Small tables with named rows and columns. After each table, cells are looked up by row and column.

Buno =
cols = Figoku, Puso, Terup, Der, Mun, Vukin, Guve, Vobekuz, Navase, Pim
Geb: [45, 58, 52, 67, 40, 52, 50, 55, 40, 63]
Gid: [67, 58, 46, 67, 48, 36, 68, 44, 61, 70]
Tok: [52, 78, 61, 75, 39, 77, 54, 65, 58, 82]
Pobus: [63, 48, 63, 62, 42, 78, 63, 59, 61, 55]
Butik: [72, 42, 57, 65, 58, 97, 47, 57, 45, 54]
Zaku: [86, 65, 74, 59, 61, 58, 24, 81, 61, 54]
Mozofu: [58, 35, 73, 69, 41, 51, 65, 71, 73, 69]

Zaku, Navase -> 61
Butik, Figoku -> 72
Butik, Vukin -> 97
Geb, Vukin -> 52
Mozofu, Der -> 69
Gid, Vukin -> 36
Zaku, Guve -> 24
Gid, Guve -> 68
Mozofu, Navase -> 73
Tok, Vukin -> 77
Butik, Vobekuz -> 57
Geb, Puso -> 58
Butik, Guve -> 47
Gid, Puso -> 58
Zaku, Puso -> 65
Geb, Der -> 67
Pobus, Puso -> 48
Butik, Navase -> 45
Gid, Figoku -> 67
Zaku, Vukin -> 58

Nesakam:
         Fepal  Fevu
Kazo       198    75
Voziroz     52   175
Pipufo      59    86
Narig      104   141
Zab        192    89
Sezuzok    115     8
Gemi       142     2
Sige       107   104

What is the Fevu of Gemi in Nesakam? 2
What is the Fepal of Sige in Nesakam? 107
What is the Fevu of Zab in Nesakam? 89
What is the Fevu of Pipufo in Nesakam? 86
What is the Fepal of Narig in Nesakam? 104
What is the Fevu of Sige in Nesakam? 104
What is the Fevu of Sezuzok in Nesakam? 8
What is the Fepal of Gemi in Nesakam? 142
What is the Fepal of Voziroz in Nesakam? 52
What is the Fevu of Voziroz in Nesakam? 175
What is the Fevu of Narig in Nesakam? 141
What is the Fepal of Sezuzok in Nesakam? 115
What is the Fepal of Pipufo in Nesakam? 59
What is the Fepal of Zab in Nesakam? 192

Table Vaziv
	Merosi	Gif
Tufune	6620	5288
Gil	7177	6662
Vufimu	5150	6045
Mon	6878	8098
Tusep	4417	6843
Debupa	6268	6697
Kaga	7899	7237
Gubis	4912	1776
Bebu	4535	4380
Sov	4385	6921
Fepusa	4876	6039

What is the Merosi of Tusep in Vaziv?
4417
What is the Gif of Debupa in Vaziv?
6697
What is the Merosi of Sov in Vaziv?
4385
What is the Gif of Bebu in Vaziv?
4380
What is the Merosi of Tufune in Vaziv?
6620
What is the Merosi of Gil in Vaziv?
7177
What is the Merosi of Bebu in Vaziv?
4535
What is the Gif of Fepusa in Vaziv?
6039
What is the Gif of Tusep in Vaziv?
6843
What is the Merosi of Vufimu in Vaziv?
5150
What is the Gif of Tufune in Vaziv?
5288
What is the Gif of Gubis in Vaziv?
1776
What is the Gif of Gil in Vaziv?
6662
What is the Merosi of Fepusa in Vaziv?
4876
What is the Merosi of Kaga in Vaziv?
7899
What is the Merosi of Gubis in Vaziv?
4912
What is the Gif of Mon in Vaziv?
8098
Which row has the largest Gif? Mon

Mena =
|  | Bib | Guzip |
|---|---|---|
| Tob | 5456 | 714 |
| Kop | 5642 | 32 |
| Badifov | 7795 | 2849 |
| Nifupo | 5890 | 3078 |
| Mag | 4693 | 192 |

Tob, Guzip => 714
Mag, Bib => 4693
Badifov, Guzip => 2849
Nifupo, Guzip => 3078
Tob, Bib => 5456
Kop, Bib => 5642
Mag, Guzip => 192
Which row has the largest Bib? Badifov

Table Metogu
	Kezup	Zesel	Rikidu	Kiresu	Ref	Tus	Bod	Duruvas	Tagemig
Samusi	75	117	179	80	64	128	35	228	183
Mog	115	29	149	113	172	125	86	221	228
Subuk	90	138	149	119	135	36	154	147	221

Subuk, Ref: 135
Samusi, Zesel: 117
Mog, Kiresu: 113
Subuk, Rikidu: 149
Mog, Zesel: 29
Mog, Ref: 172
Samusi, Rikidu: 179
Samusi, Kiresu: 80
Subuk, Kezup: 90
Subuk, Bod: 154
Samusi, Tus: 128

Table Nekep
,Kupuri,Finoko,Vegamiv,Nat,Tof,Bak,Pog,Nele,Lelenik
Dimul,0.353,-0.188,0.069,-0.144,0.434,0.076,0.316,0.061,0.093
Tob,0.199,0.340,0.268,0.202,-0.026,-0.060,0.364,0.204,0.119
Pul,0.379,-0.160,0.186,-0.109,0.506,0.141,0.373,0.167,0.127
Med,0.278,0.133,0.152,0.029,0.218,0.187,0.185,0.173,0.019
Gora,0.170,0.218,0.021,0.222,0.214,0.196,0.143,0.105,0.102
Fulina,-0.098,0.041,0.133,0.232,0.135,0.311,-0.077,0.302,0.236
Fefas,0.161,0.165,0.171,0.171,0.106,0.137,0.153,0.127,0.115
Fep,-0.464,0.186,0.206,0.236,0.158,0.060,-0.082,0.326,0.245
Taveni,0.696,0.949,0.064,0.379,-0.703,0.477,0.334,-0.019,0.092
Nebete,-0.105,0.014,0.089,0.201,0.111,0.219,-0.004,0.230,0.206
Sovos,-0.839,0.052,0.125,0.437,0.194,0.098,-0.326,0.306,0.066
Daku,0.406,0.107,0.315,0.199,0.397,0.073,0.107,0.064,0.269

What is the Kupuri of Taveni in Nekep?
0.696
What is the Lelenik of Dimul in Nekep?
0.093
What is the Lelenik of Nebete in Nekep?
0.206
What is the Bak of Med in Nekep?
0.187
What is the Pog of Pul in Nekep?
0.373
What is the Nele of Fulina in Nekep?
0.302
What is the Kupuri of Daku in Nekep?
0.406
What is the Finoko of Daku in Nekep?
0.107
What is the Pog of Nebete in Nekep?
-0.004
Which row has the largest Nat? Sovos

Dafesu:
,Gog,Rog,Gef,Toza,Bara,Lusa,Dezige
Dizun,4,10,10,18,-15,-19,12
Nugon,13,6,8,-4,36,12,-88
Boli,38,30,5,-29,56,73,90
Gamatof,21,23,11,23,36,35,-4
Kemigo,10,-7,45,-31,34,8,53

What is the Lusa of Dizun in Dafesu?
-19
What is the Lusa of Nugon in Dafesu?
12
What is the Dezige of Kemigo in Dafesu?
53
What is the Toza of Kemigo in Dafesu?
-31
What is the Dezige of Boli in Dafesu?
90
What is the Toza of Boli in Dafesu?
-29
What is the Gef of Nugon in Dafesu?
8
What is the Rog of Gamatof in Dafesu?
23
What is the Lusa of Gamatof in Dafesu?
35
What is the Dezige of Gamatof in Dafesu?
-4
What is the Bara of Boli in Dafesu?
56
Which row has the largest Lusa? Boli

Nasimok:
cols = Sib, Zesimu, Menut, Seluba, Nof, Vovol, Sevos, Lem, Palit
Rek: [8.15, 6.22, 7.65, 5.59, 3.83, 4.83, 2.03, 2.81, 5.45]
Nivoru: [6.76, 5.49, 7.47, 4.49, 4.44, 5.63, 2.03, 7.18, 6.22]
Duf: [5.53, 8.06, 7.57, 6.05, 5.57, 6.66, 2.03, 6.18, 5.67]
Luboge: [7.25, 4.62, 8.53, 3.28, 5.06, 4.97, 2.03, 5.27, 7.12]
Beduvus: [6.28, 8.82, 8.05, 5.00, 3.36, 5.14, 2.03, 4.21, 6.34]
Gad: [7.74, 7.01, 6.77, 5.59, 5.38, 4.99, 2.03, 3.61, 8.21]
Vub: [6.25, 5.65, 7.23, 4.31, 5.26, 6.11, 2.03, 7.78, 6.43]

Nof of Beduvus: 3.36
Palit of Gad: 8.21
Nof of Duf: 5.57
Lem of Beduvus: 4.21
Menut of Luboge: 8.53
Palit of Rek: 5.45
Zesimu of Nivoru: 5.49
Zesimu of Duf: 8.06
Vovol of Vub: 6.11
Seluba of Beduvus: 5.00
Sib of Gad: 7.74
Nof of Gad: 5.38
Menut of Gad: 6.77
Lem of Luboge: 5.27
Menut of Vub: 7.23
Sevos of Duf: 2.03

Buf
columns: Fil, Sakubo, Litom, Safan, Tivut, Ros, Fegut, Voz
Kamemid: [-3.6, 10.7, 16.8, 5.9, -1.7, 0.7, 18.7, 14.5]
Bezele: [12.5, 9.7, 14.1, 10.9, 20.5, 9.7, 11.7, 8.7]
Deg: [-3.8, 21.1, -2.6, 29.9, 12.0, 14.9, 11.8, 6.5]
Kobofu: [13.8, 11.0, 5.7, 11.6, 11.2, 13.0, 9.6, 5.8]
Tuz: [-4.3, 8.7, 11.0, 10.0, 11.0, 4.8, 12.6, 4.9]
Gal: [13.9, 12.8, 21.1, 16.3, 7.8, -5.3, 24.6, 15.8]
Lekul: [-10.7, 13.2, 1.9, 37.0, 3.0, 19.5, -6.2, 10.7]
Virivi: [-29.2, 2.7, -21.3, 48.5, 7.2, 27.4, 0.0, -5.8]
Bazum: [77.2, -5.6, 31.9, -51.6, 9.4, 31.3, -0.4, 16.8]
Vetipem: [1.7, 26.0, 13.4, 23.7, 0.6, 11.3, 12.3, 20.2]
Zifudig: [10.1, 18.1, 22.0, 24.3, 9.3, -13.5, 20.1, 19.5]
Kav: [-3.8, 21.8, 4.6, 9.6, 18.1, -10.9, 10.8, 19.2]
Vitom: [-32.7, 18.1, -17.4, 51.7, -3.8, 29.5, 5.1, 4.4]

Gal, Voz => 15.8
Bazum, Voz => 16.8
Lekul, Safan => 37.0
Tuz, Litom => 11.0
Zifudig, Sakubo => 18.1
Vitom, Sakubo => 18.1
Bezele, Safan => 10.9
Bezele, Tivut => 20.5
Virivi, Fegut => 0.0
Gal, Ros => -5.3
Deg, Litom => -2.6
Vitom, Ros => 29.5

